A single turn carries every row of the set below to another of its rows. Some are shown first; where does it send the rows asked next?
gudop: -16  -59  -121  414  -134  -54  206  -408  370  -106  25  -243  -46  63  120  -139
vir: 29  -61  -80  395  -218  18  237  -368  335  11  113  -210  0  -77  119  -157
regoz: -199  -138  -320  297  91  105  263  -149  -292  -68  -182  188  -130  425  55  -62
nefik: 111  -179  69  -289  218  -75  -7  280  -308  34  -81  224  220  139  114  74
Ziga: -125  45  -246  139  -113  44  -582  -63  -232  -467  -274  118  -49  -149  -91  -188
fek: -199  87  -152  157  -202  28  -559  25  -220  -436  -147  165  -4  -200  -158  -242
vup: 165  -261  110  -255  135  -96  141  239  -209  129  -26  196  186  77  178  136
nafa: -11  -145  -38  366  -131  -6  352  -337  299  -40  93  -250  20  53  203  -56
bime: -221  11  -201  210  -151  48  -522  117  -236  -479  -317  123  22  -152  -116  -128
vem: 226  -287  47  -37  -85  -269  -412  194  -28  -142  122  -241  -238  28  -66  -197
Gop: -305  -6  -283  263  130  164  222  -216  -288  -111  -124  259  -223  294  145  -86
Tikan: -224  168  -43  70  -120  -22  -63  110  188  -354  61  80  405  -404  249  206
Piv: -310  -163  -233  296  135  150  295  -133  -294  -90  -182  224  -160  315  51  -37
Gez: -160  -59  -308  288  119  116  264  -120  -270  -36  -199  277  -120  406  76  -84
Zimo: -273  98  28  176  -146  -44  -51  -50  200  -287  -80  59  449  -403  242  213
Nem: -187  51  -263  280  -224  7  -530  2  -83  -451  -261  110  -93  -224  -115  -161
Kiga: -155  102  -224  204  -160  44  -552  151  -237  -405  -175  168  -131  -171  -117  -194
kobud: -89  -45  -170  404  -73  46  291  -312  357  -15  58  -283  -46  -87  123  -91
lat: -289  69  4  183  -153  -51  -41  -2  228  -286  -110  164  392  -433  253  189
tipiv: -207  153  22  122  -231  -56  -64  41  290  -293  -20  192  357  -383  262  178
zige: 86  -161  10  -269  229  -54  133  144  -295  103  59  181  234  155  211  152
Lonu: 194  -243  4  -278  210  2  78  188  -297  14  14  159  170  159  279  121
seta: 196  -264  -14  39  -8  -244  -393  142  -86  5  278  -279  -200  54  -10  -212
dobo: -120  -116  -108  393  -114  11  220  -335  371  -145  137  -297  -41  -80  204  -120
vige: 269  -195  96  -38  -59  -304  -423  182  -7  -118  123  -246  -180  76  -51  -172
Raba: 254  -200  -30  19  1  -331  -442  148  -84  -98  126  -312  -142  125  -24  -183
dop: 114  -240  39  -279  229  68  171  282  -243  38  -62  135  223  77  157  99

dop -> Ziga
lat -> regoz
Where do these go?
Tikan -> Gop
zige -> Kiga
Lonu -> fek
Gez -> vem
nafa -> nefik
Piv -> Raba
gudop -> vup

A single turn carries every row of the set below to another of its rows. Some are shown first; where does it send the rows asked next?
nak: -47  -105  -34  236  -180  136  142  56  -69  54  156  -104  -186  220  443  -160  -188  -301  241
Dufi: 143  24  11  223  153  321  -379  140  -38  79  85  248  396  175  99  -160  123  -299  -184
Dav: -316  472  49  260  68  -52  88  75  114  56  68  51  161  -27  -114  -24  73  344  -427
muf: -320  73  -65  -169  178  -292  -75  211  265  -26  -50  269  -57  211  -126  -322  164  -80  -285
Mopal: -78  6  271  64  -290  103  106  27  0  -548  -83  -221  136  36  -112  -37  -171  -31  -86
tosib: -181  79  -20  321  -101  250  216  92  304  385  -16  -193  -22  -385  -77  296  88  238  -177
belun: -23  -46  -264  -96  -373  197  131  -14  -80  208  -168  46  207  -142  -287  16  -504  -43  -139
Rara: -240  -328  -210  -17  -251  -64  80  267  110  234  -313  -135  -304  -100  29  80  427  -140  48
zez: 117  -424  44  -145  157  94  67  34  -99  -133  -154  -137  -386  25  43  -172  -153  113  -439
pevi: -268  163  4  314  9  -214  -307  225  147  -7  283  -209  41  -109  -110  -121  213  -53  -276
Bok: 82  175  -215  -217  45  140  -294  143  -269  -82  -384  326  -160  -53  -94  12  55  179  300
fir: -119  -12  123  332  -356  225  224  68  268  141  -122  45  -288  3  -117  57  461  -274  26
Losem: -105  57  -368  365  -155  -73  112  -23  -120  245  -59  -71  -231  -299  -93  147  278  45  -376
lisig: -369  65  -214  -214  197  75  -182  494  86  139  -169  186  -104  -47  -279  -44  -20  259  -385
regul: 161  14  -140  12  53  31  -169  -77  -36  -6  -237  -29  20  -219  571  12  211  -209  91
Fegeb: 39  -30  -44  162  -431  -5  -118  172  -68  336  -95  -131  -159  295  -27  -527  -140  -87  93
Fizib: -85  -408  9  437  -191  253  -66  68  -64  473  -182  195  160  95  64  322  5  13  -118
kot: -443  -1  408  -209  -113  222  33  243  280  148  -44  204  18  198  -206  88  291  -96  32
kativ: 108  -56  -299  323  -323  234  -182  47  41  122  -177  142  -237  -75  148  -26  -535  161  -166
Sabi: -129  4  53  43  -5  166  -188  305  -85  63  -227  164  -553  42  15  63  29  0  477
gis: -260  50  204  -78  -9  609  68  -158  -59  277  104  -146  -190  194  164  -262  -131  182  -91
ranog: 87  -30  -183  441  300  242  -112  -31  143  82  -101  140  -64  -60  -74  -11  -160  500  231
mar: -41  40  62  -246  379  452  -50  356  61  43  80  75  220  85  146  -37  88  -335  -129
zuk: 208  -67  124  -311  122  350  477  30  -42  164  28  33  -92  207  50  -4  -162  168  110
pinir: 123  -185  -165  99  363  -76  -89  164  178  -55  -40  -56  174  68  -367  -82  -13  472  21
Linap: 47  4  103  102  -338  304  -318  -257  20  -190  134  117  272  192  -192  -47  -179  156  -261
Fosim: -437  -34  -194  -227  10  405  266  177  342  127  -320  324  -211  80  -157  -23  173  -53  -34
bigok: 84  -327  229  254  107  226  223  47  -50  122  -174  305  327  277  -19  231  103  95  158
las: 29  273  -59  32  -266  -14  -410  -126  43  1  -202  -190  237  -277  231  78  188  130  -48
pid: 253  -117  -166  -365  -112  83  -70  120  -228  -283  -190  -82  31  297  -63  -262  129  193  -186

tosib -> kot
fir -> muf
Where do these go?
kativ -> zuk
zez -> belun
pinir -> Fizib
Dufi -> regul

A single turn carries every row of the set below to another of its rows. Some are shown first; where does it send the rows asked next?
Dul: 235  -15  71  -655  -63  -153  -619  -299  1  239  -577  -27  24  -19
Maled: 102  86  -345  -610  -65  -63  254  17  254  -130  -306  -60  64  482
geb: 377  -58  72  -653  -44  -368  -340  -204  -29  4  258  182  -30  -98
let: 131  209  113  -651  -150  -208  -572  -285  100  256  -523  -18  109  -36
kig: 469  -103  -495  -536  187  -21  155  34  414  139  -292  -121  202  233
tipom: 379  -186  -580  -535  193  -179  142  -17  346  -18  -348  -188  226  235
kuzef: 323  -106  272  -229  -109  -606  -263  -84  225  338  -254  -66  -344  241
sefad: 277  -229  -448  -499  48  -208  149  -254  499  -263  -365  -149  -92  219
Seku: 282  16  96  -682  -25  -228  -431  -264  185  79  337  168  54  38
Fupev: 184  -17  -385  -639  108  -120  215  7  271  -41  -362  -114  152  558
Mizez: 224  -152  -400  -522  77  -298  246  -226  417  -298  -333  -130  83  347
bug: 452  -110  388  -255  -50  -488  -174  -93  144  356  -279  51  -218  306
bido: 397  -5  30  -710  71  -367  -417  -205  168  159  317  135  -44  -38
saf: 347  -186  237  -160  -72  -459  -311  -9  255  405  -110  -56  -265  324
vife: 122  62  90  -459  -207  -179  -610  -308  197  207  -549  -79  121  -39

Maled -> sefad
tipom -> Fupev
vife -> saf
Where do these go?
bug -> geb
kuzef -> bido

A single turn carries every row of the set below to another of its rows. Some are shown first; where does it send the rows asked next?
vis: 17  -284  -284  -250  -24  -12  315  65  385  70  60  -65  116  -208
Pori: 272  423  1  -293  -135  87  111  -241  123  -111  -178  186  299  -331
zibul: -162  384  82  -115  -537  -69  131  -43  275  -149  -67  356  564  -95
pomu: 155  -67  -85  -130  -439  19  251  -498  244  -8  -221  58  36  -169
meba: -158  -345  339  -519  35  53  319  22  276  115  22  -285  289  -138
sezo: -175  414  96  96  -437  1  161  -57  241  -149  152  149  616  -170
tad: 331  -8  384  -305  -242  42  483  338  602  -100  -191  4  -10  116
Dozom: 104  -100  741  -111  -390  22  224  -286  535  18  -87  34  597  -170
fim: -35  472  117  -182  -361  23  60  -56  103  -76  78  252  591  -219
kivu: 46  291  -17  281  -229  66  278  -212  331  -233  88  -67  319  -377
gola: 42  133  666  -215  -117  138  282  -291  561  -11  -145  -82  709  22
feli: 135  222  558  -18  -343  192  -60  286  71  -54  -30  206  348  -24
ler: 95  9  -126  -273  -102  -137  364  -76  400  -121  -36  -17  150  -612
garas: -230  172  428  -551  -124  -417  364  -114  371  -14  -81  -65  312  193
zano: -177  -486  353  -494  -250  -3  289  -83  331  115  -171  -96  190  30
nufa: -300  -392  309  -264  -99  93  390  -94  410  48  -53  -335  278  123
Tez: 334  -89  441  28  -313  109  491  218  519  -76  37  -183  -43  63
gidab: -42  -202  -332  -213  -20  95  338  -71  411  60  -80  -91  140  106
laza: 42  37  676  -332  -147  -63  303  -51  666  -64  -130  38  692  -276
Fol: 197  49  343  273  114  -20  -1  9  345  -9  -13  35  211  323
gomi: -252  -55  508  -190  -310  -504  383  -90  396  -34  188  -150  246  -87
lodos: 238  114  319  -98  299  -176  7  304  408  -49  -79  183  253  57
Felo: -61  291  467  -10  -321  172  56  330  297  -160  -220  219  403  227
rol: -67  236  496  137  -250  112  92  457  304  -184  30  99  423  -73
riv: -36  251  -83  -48  -426  -109  264  -135  537  -295  -366  301  268  -163
fomes: 92  -333  -245  -233  -190  71  235  -144  275  150  -35  5  44  -42
Zep: -84  225  -242  -140  -6  73  457  -287  496  -169  -217  -180  250  -35
tofi: 231  -173  391  155  -133  -265  -36  175  432  -33  -101  310  108  66
Suru: 459  106  423  -253  -102  225  422  174  366  15  -48  -183  15  154
Susu: -47  91  539  -326  -193  -270  255  -350  93  136  177  -213  241  100

Pori -> ler
gomi -> Fol
Where do these go?
zano -> feli
laza -> Tez
fim -> vis

A single turn carries every row of the set below to another of its rows. Some are shown first; where does it send the rows asked next?
vuf: -118  -193  127  -103  -193  -58  27  161  41  -360  441  -149  61  -479  339  279  227  -138  191  141  -199  -119  159  -180  527  111  -185  64  57  127  -79  -93  -256  751
Les: -350  267  -19  -96  115  48  -320  -337  237  -181  184  -354  -368  -263  -218  348  -33  -244  -232  -186  -517  56  -43  -289  43  -270  195  196  120  -252  304  -525  217  360
zozo: -262  75  254  -494  94  20  604  -200  -117  -156  181  -62  -118  -94  -73  316  -285  -33  -62  -92  -239  -82  121  -299  233  220  -77  256  -25  171  -176  -264  -319  241
Lezi: -274  599  24  -108  -95  105  219  -268  -187  -299  137  -248  -367  -352  630  395  -215  -283  -71  -64  -184  -330  -65  261  344  -118  -169  325  26  132  182  -224  203  501
Gerel: -47  479  121  -398  156  -365  221  -199  0  -30  161  -268  -15  -243  -332  141  -330  -237  106  -124  -513  225  16  -87  -224  9  -138  187  183  -529  72  -290  204  214
Nuve: -139  622  296  78  -145  -285  352  94  -111  -456  223  -120  -164  -678  412  130  -280  -341  -54  -89  -159  -148  -144  66  297  231  -307  232  -1  -3  -183  72  139  683
supi: -488  -6  43  -60  -133  400  406  -57  178  -84  377  -41  -56  -93  128  391  -207  -517  -3  -98  -445  98  -112  -553  82  134  83  -52  225  -179  401  -132  -41  315
viteg: -172  241  115  135  -60  -42  2  332  271  -101  317  -153  -110  -143  -171  93  -3  -128  -105  -138  -674  44  -225  -533  -63  155  -146  135  329  -264  -188  -440  64  89
peki: -43  103  29  262  -267  169  135  -21  110  -243  350  94  -72  -603  203  81  -198  -483  81  -120  -266  -550  3  33  515  -318  -182  124  125  92  -291  -277  478  393
Rep: 90  469  62  257  -321  199  74  -151  74  -30  -142  -213  -105  -209  55  97  -201  -551  -71  -77  -545  133  402  -29  -131  387  -431  232  -315  -144  267  -262  163  740
tubut: -150  286  199  192  -99  466  -392  -77  400  -349  285  -271  43  -748  -75  -87  106  -316  -127  -23  -220  -96  230  -367  306  91  -191  116  130  20  100  70  -240  455
mem: 135  195  283  -222  304  322  97  -109  -69  22  493  -199  -303  -256  -204  174  145  -172  -211  -205  144  -136  86  57  35  -56  192  17  8  -225  226  -36  -255  318
Tisez: -325  543  109  90  99  104  160  -336  -45  -183  217  -104  -144  -307  320  82  37  -272  146  -45  238  -382  -38  -28  178  -442  -495  205  150  -220  129  -23  336  721
Zokit: -254  361  -236  -52  -174  -108  -139  46  -28  -305  74  -193  -170  -580  -370  252  50  -445  -364  -145  -745  26  312  -212  378  393  -192  12  106  82  9  -312  -32  442
kuga: 32  299  216  -30  -55  59  33  -198  53  -215  58  -103  586  -225  -156  -8  -23  -323  116  -52  -363  -148  98  -177  131  272  -821  294  -14  53  -154  -48  -85  308
Pepez: -132  166  -97  200  0  -189  47  -35  200  -25  42  272  76  -227  207  -242  -75  -238  179  321  34  -188  301  -93  201  -135  -32  189  409  122  2  195  146  340
siles: -121  264  112  -235  14  83  247  -37  186  -336  83  -207  -179  -589  398  232  -204  -106  -354  -230  -94  -501  62  -431  97  470  -60  106  -65  -128  -132  180  102  223
bafi: 123  557  182  -3  -255  0  373  -27  -138  -89  253  -141  -215  -490  -35  -20  -142  -306  213  -88  -83  -319  24  385  155  -67  -190  155  123  8  -562  -139  385  550
kelo: -13  318  -3  -48  -64  29  179  -242  145  38  164  -173  -95  180  523  -47  -23  -137  34  -208  -159  -183  -101  -84  294  -381  -75  156  159  -366  93  230  306  74
Rokol: -97  151  124  -256  -193  160  -269  -231  -29  -221  415  -302  10  -110  213  383  -95  -374  171  -400  -197  -334  210  87  513  -131  -145  98  -242  -55  -357  -212  176  96
nazo: 311  155  65  168  -279  -333  -71  -156  -156  -194  -2  106  -71  -449  28  107  108  -370  -62  -155  -269  -46  346  287  3  -98  -120  464  16  262  -85  9  316  642
dosu: -166  176  128  35  205  -2  89  106  27  -93  283  -70  -150  -320  -623  -4  -13  -333  101  -78  -236  211  254  -32  161  372  -120  -381  349  -246  68  10  217  398
Neb: -226  280  -278  -138  -130  327  83  -159  74  94  373  -270  234  -254  -399  135  -104  -582  53  182  -503  -143  307  -62  160  -307  22  -89  239  -373  264  -67  181  215
rada: -313  632  -38  -155  -217  44  291  -100  -76  59  179  -157  107  -83  -160  221  226  -481  -134  -156  -314  38  -94  -552  -271  116  -400  211  60  -306  120  -113  -272  659
Kug: -30  156  -136  378  -213  28  -170  -6  205  -99  259  166  -212  -239  -337  -142  -327  -496  228  2  -344  -106  539  -111  100  239  -140  -116  3  -292  -26  -129  -103  712
Suvem: 29  216  -89  254  16  214  -212  48  237  -133  162  -251  13  -112  -409  96  246  -284  159  -91  -261  156  -16  -264  -207  -93  -180  390  357  -358  167  -377  213  715
Keba: -219  272  -28  67  -423  69  107  -125  123  -188  65  -130  -134  -279  729  173  65  -357  51  -27  -178  197  118  -159  93  -190  -84  683  137  46  88  158  -32  572
zufu: -174  132  -64  180  43  7  311  141  115  -217  269  -14  -390  -380  372  79  130  -227  59  54  62  -607  -163  -213  257  -212  -227  -96  363  -1  -161  -134  64  571
podi: 93  -48  -28  -247  4  587  147  -163  97  -130  283  -479  -220  -188  -68  33  221  0  -196  -105  -372  73  48  42  393  218  -320  243  96  6  -265  -272  214  154
kal: -4  640  511  26  -321  -277  114  -120  -75  -90  81  -92  -384  -144  282  70  92  -17  -178  -534  -249  43  -31  -173  151  -110  -17  276  -87  38  -171  52  55  511
famir: -275  -43  -89  -45  63  75  51  -139  94  219  418  135  -347  114  -142  132  -143  -323  -108  54  -504  -182  244  2  238  -249  -112  -156  -48  -657  -39  -186  34  365
Fave: -63  57  74  -234  -47  102  90  -475  58  -429  212  -230  275  -571  -97  406  -331  -575  47  -171  -243  -252  338  -184  19  -255  -152  341  -146  -181  282  134  -228  492
dimo: 2  273  -21  -30  -108  38  52  9  22  -74  296  -125  -638  -249  -108  9  -258  -391  -473  -104  -630  97  396  -168  120  305  -79  -11  -277  -282  -309  -288  252  446
bogik: 59  22  5  -19  -96  -348  164  -212  141  -300  23  -41  -370  -340  -1  -69  -190  18  -150  -209  -421  -288  255  -143  468  -184  134  -33  157  66  -262  106  458  289
Kigaf: -42  476  0  -120  -24  142  82  24  -64  -116  176  -128  128  -288  -35  52  -44  -328  248  -141  480  -191  417  -89  78  282  -199  452  -76  -153  -363  34  36  528
Siki: -72  232  -96  -54  -253  157  144  44  161  -179  103  -107  197  -289  -170  192  -458  -354  280  -35  -753  219  208  -204  87  97  -72  540  340  -110  91  -539  236  281
Nurin: -408  464  323  -118  0  86  368  -110  62  298  -8  -129  -363  54  184  193  -22  -188  -370  87  -516  137  123  -261  -6  71  -346  73  -239  -415  90  -234  10  543
lipog: -142  364  28  -51  237  -335  -42  35  131  -286  27  -36  -33  -395  -137  273  -231  -368  33  21  -346  207  24  -287  0  219  123  226  260  -163  570  -354  -187  672
guku: -208  302  51  -148  -185  300  73  -427  -188  -100  69  -149  -191  -118  -304  402  50  -457  -81  -574  -452  282  100  -55  8  286  -384  298  -39  -58  113  -415  361  546
Zasi: -107  306  593  -307  -65  74  105  -368  26  64  320  -198  18  -400  -1  15  264  223  112  1  -117  -338  55  -92  65  -135  -343  -190  56  -153  -82  90  160  626
Vafam: -432  -24  -75  217  -234  179  198  -183  326  12  -67  -39  -49  -81  193  261  -189  -405  202  161  -544  -66  279  -207  132  -34  -334  76  11  -416  433  -106  -220  770
Zef: 66  156  56  -195  -167  489  122  -353  -19  -1  120  -24  226  -588  278  264  -17  -110  -161  76  -194  -464  264  106  173  65  -86  412  -34  116  401  -157  359  494

bafi -> peki
viteg -> Suvem
Where do these go?
Nurin -> Rep
Pepez -> kelo
podi -> tubut
Zokit -> dosu
vuf -> Zasi

